In the data rows, zero lies at 7.5, halfway between 7 and 8.
Some points:
[ 8. 12.  2.  8.  7. 12. 12.  2. 11. 14.  7.  8.  5. 10.  6.  4.  7.  1.  3.  8. 11.  9. 12.  8.
  3.  6.  7. 11.  2.  4.  5. 12.]
[10. 12.  6.  6. 14.  7.  7. 15.  9.  9.  4. 11. 10. 11.  5. 13.  8.  6.  5.  7. 10.  0. 15.  8.
  8.  6. 10.  6.  9.  4. 12.  9.]
[ 5. 11. 10. 13.  7.  7.  8.  8.  6.  8. 12. 15.  8. 12.  5.  8.  6. 14. 10. 15.  6.  6.  8.  9.
  5. 15.  8.  5.  4.  6.  4.  8.]
[13.  8. 11.  4.  6.  7.  6. 10.  7.  5.  6.  8.  6.  8.  6.  9.  2.  5. 11. 10.  9. 10.  7.  8.
  8.  6.  6.  7.  8.  9.  2.  7.]
[ 3. 11. 13. 12. 15. 10. 12.  7.  2.  6.  7.  7. 12.  0.  6. 10.  9.  5.  4. 10.  0.  0. 13. 11.
 12. 15.  7.  4.  0.  8.  9.  9.]
[ 6. 12.  7.  7.  8.  6. 12.  9.  8. 10. 11. 10.  6.  8.  8.  9. 10.  9.  4.  5.  6. 15.  6. 12.
  6.  7. 11. 10.  9.  8.  9.  4.]
[ 0.  3.  9.  6.  0. 12.  9.  8.  9.  7.  3.  9.  5. 12. 12.  4. 12.  9.  6. 13.  8.  0.  1.  6.
  3.  7. 11.  5.  9. 10.  8.  5.]
[14.  4.  7.  5.  8. 12. 12.  5.  6.  8.  6. 10.  2.  9.  7.  6.  5.  2.  8.  5.  1.  8.  8.  4.
  7.  8.  8.  5. 11.  7. 12.  7.]
[ 3.  6. 10.  6.  6. 15.  7.  9.  9. 11.  7.  6.  3.  7.  6.  7.  5. 13. 10.  5.  9.  4.  9. 11.
  8. 10.  4.  8.  9.  4. 12.  1.]
[ 1.  5.  2.  7. 12.  1. 10.  8.  8.  8.  8.  6.  5.  9. 10.  4.  4. 13.  9.  5.  1.  9.  9.  9.
  7.  2.  3.  5. 12. 12.  7.  6.]
[13.  0.  2.  7.  5.  0.  9. 10.  6.  8.  9.  4.  8.  2. 14.  9.  0. 12.  0. 10.  1.  7.  5.  7.
  0.  3.  3.  8.  5.  9. 10. 10.]
[14.  6.  4. 15.  4.  9.  6.  6.  5.  6.  4. 10.  5. 13. 11. 10. 14. 13.  3. 10.  8.  5.  6.  6.
 14. 11.  9.  7.  9. 12.  5.  9.]
[10.  8.  4.  5.  6.  6.  7.  7.  7.  8. 15.  5. 12.  3.  4.  4.  0. 14.  0.  9.  3.  2.  4.  4.
  9.  3.  6. 10. 12.  5.  8. 14.]
[ 5. 12.  5.  5.  7.  5.  7.  3.  7.  9.  9. 10.  8.  5.  4.  8.  7.  5.  2.  6.  9. 10.  5.  9.
  7. 10.  6.  8.  8.  4.  6.  5.]
[11.  9.  5. 10.  7.  9. 12.  4.  8.  9.  7.  8.  8.  5.  6.  8. 10.  0.  6. 10.  8.  6.  5. 10.
  3.  5.  8. 12. 12.  7. 11.  4.]
[13. 14. 13. 15.  0.  3.  7.  5.  1.  8.  7.  3.  9.  2. 13. 10.  7.  6. 15.  3. 14.  6.  9.  6.
  4.  5.  0. 12. 11. 10.  8. 10.]
[13.  4.  9.  7.  7. 15.  9. 10. 12.  9.  9.  7.  5. 10. 10.  4.  0.  2.  7.  7.  1.  6.  3. 11.
  8.  6.  7. 10. 12.  8.  2.  1.]
[ 9.  4.  7.  4.  9. 13. 10.  4.  6.  7.  8. 10. 12.  3.  7. 11.  9. 11. 13.  7. 11.  6. 10.  9.
  4.  6. 13.  7.  1. 12.  8.  5.]
[ 3.  4. 12.  8.  9.  6.  9.  9.  5.  7.  3.  6. 10.  6.  9.  6. 11.  6.  2. 12. 14.  7.  7.  7.
 10.  7.  5.  6. 11.  4.  6.  7.]
[ 7.  9. 12.  6. 14.  9. 10. 13.  3.  6.  4.  5.  4.  5.  9.  8.  6. 12.  7.  4. 14.  3.  7. 12.
  6.  9. 14. 12.  8.  7.  5.  8.]
[ 3.  4. 14.  5.  8.  6.  7. 11.  5. 11.  5. 11.  8.  8. 11.  7.  6.  8.  6.  4. 10.  6. 13. 10.
 11.  6.  5. 13.  5.  7.  6. 11.]
[11.  7.  5. 15.  6. 11.  5. 15. 15.  4. 12.  6.  8. 10.  8.  8. 11.  6.  3.  6. 13.  7. 14. 10.
  7. 14.  6.  0. 11. 10.  8.  7.]
[ 8.  3. 10.  9.  7.  6.  8.  6.  7.  9.  4.  9.  6.  8.  5.  6.  0.  5. 12.  9.  8.  7.  7.  5.
  6.  7.  7.  7. 12. 10.  4.  7.]
[ 3. 11.  7. 10. 12.  5.  7.  5. 11.  4.  8.  3.  4.  9.  9.  3.  8. 10.  4.  4.  3. 11.  4. 15.
  7.  3.  8.  6.  9. 12. 10.  8.]
[ 8. 13.  2. 10.  7.  9.  6. 10.  4.  7.  7.  6.  7.  4.  4.  5. 12.  7. 13. 11.  9. 10.  8.  6.
  6.  2.  3. 10.  6.  9.  7.  7.]
[ 2.  5. 11. 11.  9.  9.  7.  8.  6.  6.  7.  9.  5.  9.  5.  6.  8.  7.  6. 12. 10.  7.  7.  5.
  4. 10.  6.  6.  7.  8.  7. 11.]
[ 3.  7.  1.  4.  6.  6.  5.  4.  6.  2.  7. 11.  9.  3.  6.  4.  5.  2.  6.  1.  9. 11.  8.  6.
  9. 12. 11.  2.  6.  9.  8.  6.]
[10.  5.  6. 11.  8.  9. 10.  8.  4.  9.  7.  8. 13. 11.  6.  4.  4.  3. 12.  2. 12.  6.  6.  6.
  6.  4.  5. 10.  7.  4.  6.  9.]
[ 4.  3. 13.  4. 12.  7.  2. 10.  2. 13.  2.  8.  9.  6.  6.  9. 12.  6.  0.  3. 13.  6.  6.  4.
  9.  6.  2.  9.  7. 14.  8.  9.]
[13.  9.  9.  1.  7.  6.  7.  7.  7.  9. 10.  5.  6. 12.  9.  7. 15.  4.  9.  4.  1.  9.  4.  7.
  6.  8.  7.  6.  8.  6.  4. 11.]
[ 0.  6.  0.  4.  6.  1.  1. 11. 10.  3. 12.  4.  7.  6.  8.  8.  8. 11. 12.  9.  6.  7.  5.  6.
 10.  8.  3. 12.  6.  8.  5.  8.]
[ 6.  0. 10. 11.  4. 11.  5.  9.  7.  4. 10.  3.  7. 11.  8. 11. 15.  9.  0.  8. 11. 11. 14.  2.
  9.  9.  4. 10.  9. 10.  5.  4.]
[14. 11.  5. 10. 11.  5.  3. 10.  7. 15.  8.  3.  4. 14. 10.  7.  6.  8.  7.  8. 13.  0.  7.  7.
 10. 10. 12.  3.  7.  8. 13.  0.]
[11.  7.  6.  2.  8.  4.  8. 10.  8.  2. 12. 12.  9. 10.  8.  6. 15.  5. 11.  8.  5. 10.  5. 10.
 12.  7.  5.  8.  6.  7.  9.  9.]
[ 8. 13.  3.  9.  1.  9.  9. 11.  9. 13.  3.  6.  8.  2.  8.  4. 14.  9. 11. 10.  6. 10.  7.  5.
 11.  4.  9. 12. 10.  8. 11. 11.]
[10. 13.  3.  7.  0.  7.  3.  2.  6.  3.  5. 11.  9.  4.  6.  6.  1.  6.  0.  3.  7. 10. 11. 10.
  7.  8. 13. 10.  2.  6.  6.  8.]
[11.  4.  6.  3. 10.  9. 11.  6. 11. 10.  7.  8.  5.  9.  8.  5.  5.  2.  9.  8.  7. 10.  3.  8.
  9. 15. 10. 12.  7. 11. 12.  5.]
[ 7. 12.  5.  5.  7.  5.  8.  7.  7.  9.  4.  3. 13. 12.  9.  4. 15. 10. 12.  8.  1. 10. 11.  6.
  2.  9.  7.  9. 11.  9.  6.  6.]
[ 9.  2.  7.  7.  9. 12. 13.  4.  5.  9.  7.  4.  6.  3.  9.  6.  8.  9. 14.  5. 13.  9.  9.  8.
 10. 10. 10.  6.  2.  6.  7. 10.]
[14.  4.  7.  5. 12.  8.  6.  2.  7.  4.  9. 10.  9.  1. 13.  9. 10.  9. 14. 13. 12. 10. 11.  9.
  8.  9.  9.  5.  3.  6.  8.  8.]
[11.  0.  6.  4.  5.  9.  4.  1. 12.  7.  8.  5. 10.  9.  0.  7.  8. 14. 12.  9. 10.  6. 11. 15.
 10.  7.  9.  5. 11.  2. 11. 11.]
[ 5.  5. 12.  7.  7.  7.  7. 10.  8.  4.  6.  7.  7. 12.  6.  9.  0.  5. 11.  9.  8.  8.  7.  5.
  6. 10.  8. 15.  9. 10. 10.  9.]
[ 4. 12.  5.  5.  7.  9.  8.  3. 10.  7.  7.  9.  6.  7. 10.  8. 12.  7.  8.  7.  3.  7.  6.  8.
  7.  3.  7.  7.  8.  6.  6.  7.]
These points spread out most along one direction. Take the direction at right angles to it along which they spread out most. Go by this last direction. How far along it is each point below, from 0 to 99? The average is 50, and the first point in the table lies past the average. One standard deviation of the points above along it is 16.
[ 6.  4. 10. 14. 15.  9.  3.  6. 10. 10.  1. 10. 11.  7. 10. 14. 10. 13.  6.  7.  6. 10.  9.  3.
 11.  9.  5. 11.  8.  5.  4.  9.] >> 33
[ 3.  9.  3.  6.  5.  7.  3.  6.  5.  5. 11.  7.  5.  4.  8.  9.  9.  6.  7.  7.  6. 11.  6.  8.
  6.  7. 10.  8.  7.  2.  7.  5.] >> 52
[ 5. 12. 15.  6.  4. 10.  1.  8.  8.  3.  6.  3. 11. 12. 13. 11.  0.  0.  7. 15.  7. 15.  7.  6.
 13.  7.  5.  3.  6.  9. 10. 11.] >> 44
[ 4.  8.  2.  6.  4.  5. 15.  7.  6.  6.  5.  6.  8.  9.  7. 14.  4. 13.  7.  4.  6. 13.  5.  5.
  7.  7.  6.  4.  4.  6.  9.  5.] >> 48
[10.  9.  6. 10.  8. 14.  4. 11.  7. 10.  5. 11. 10.  6.  6.  9.  8.  8. 12.  4.  9. 10.  0.  8.
  4.  5.  4.  8.  4.  6.  9.  8.] >> 58
[ 1.  4. 13. 11.  8.  8.  4.  8.  1.  8. 11.  6. 11. 11.  8.  8.  8.  6.  8.  7.  9.  9. 11.  4.
  8.  4. 14.  9. 10.  8.  7.  8.] >> 36
[ 5.  8. 11.  6.  9. 12.  6.  8.  8. 12. 12. 10.  7.  6.  7.  9.  4. 10. 10. 13.  7.  9. 10.  7.
  6. 13. 10.  5.  8.  9.  7. 10.] >> 56
[ 6.  5. 11. 15.  5.  0.  8. 14. 13. 14.  8.  9.  7.  7.  0. 12.  9.  1. 11.  8.  3.  0. 10. 11.
 12.  9. 15.  2.  2.  2.  8.  9.] >> 58
[15. 13. 12.  1.  6.  4.  4. 12.  5.  4.  6.  4.  7.  9.  6.  8. 10.  8. 13. 12.  4. 11.  5.  5.
  7.  7.  4.  5.  8. 11.  6.  8.] >> 42
[11. 12. 15.  8. 12.  2. 11.  1. 15.  2. 14. 10.  5.  6.  5.  0.  8. 15.  3.  2.  8.  8.  7.  0.
  9.  3. 12. 10.  5.  3.  8.  3.] >> 56
[ 2. 12.  5.  3. 11.  4. 12.  4. 11.  6. 12.  5.  6.  9.  7. 14.  8.  9.  8.  3.  6.  6.  4.  5.
  9.  4.  7.  5. 11. 11.  5.  9.] >> 40
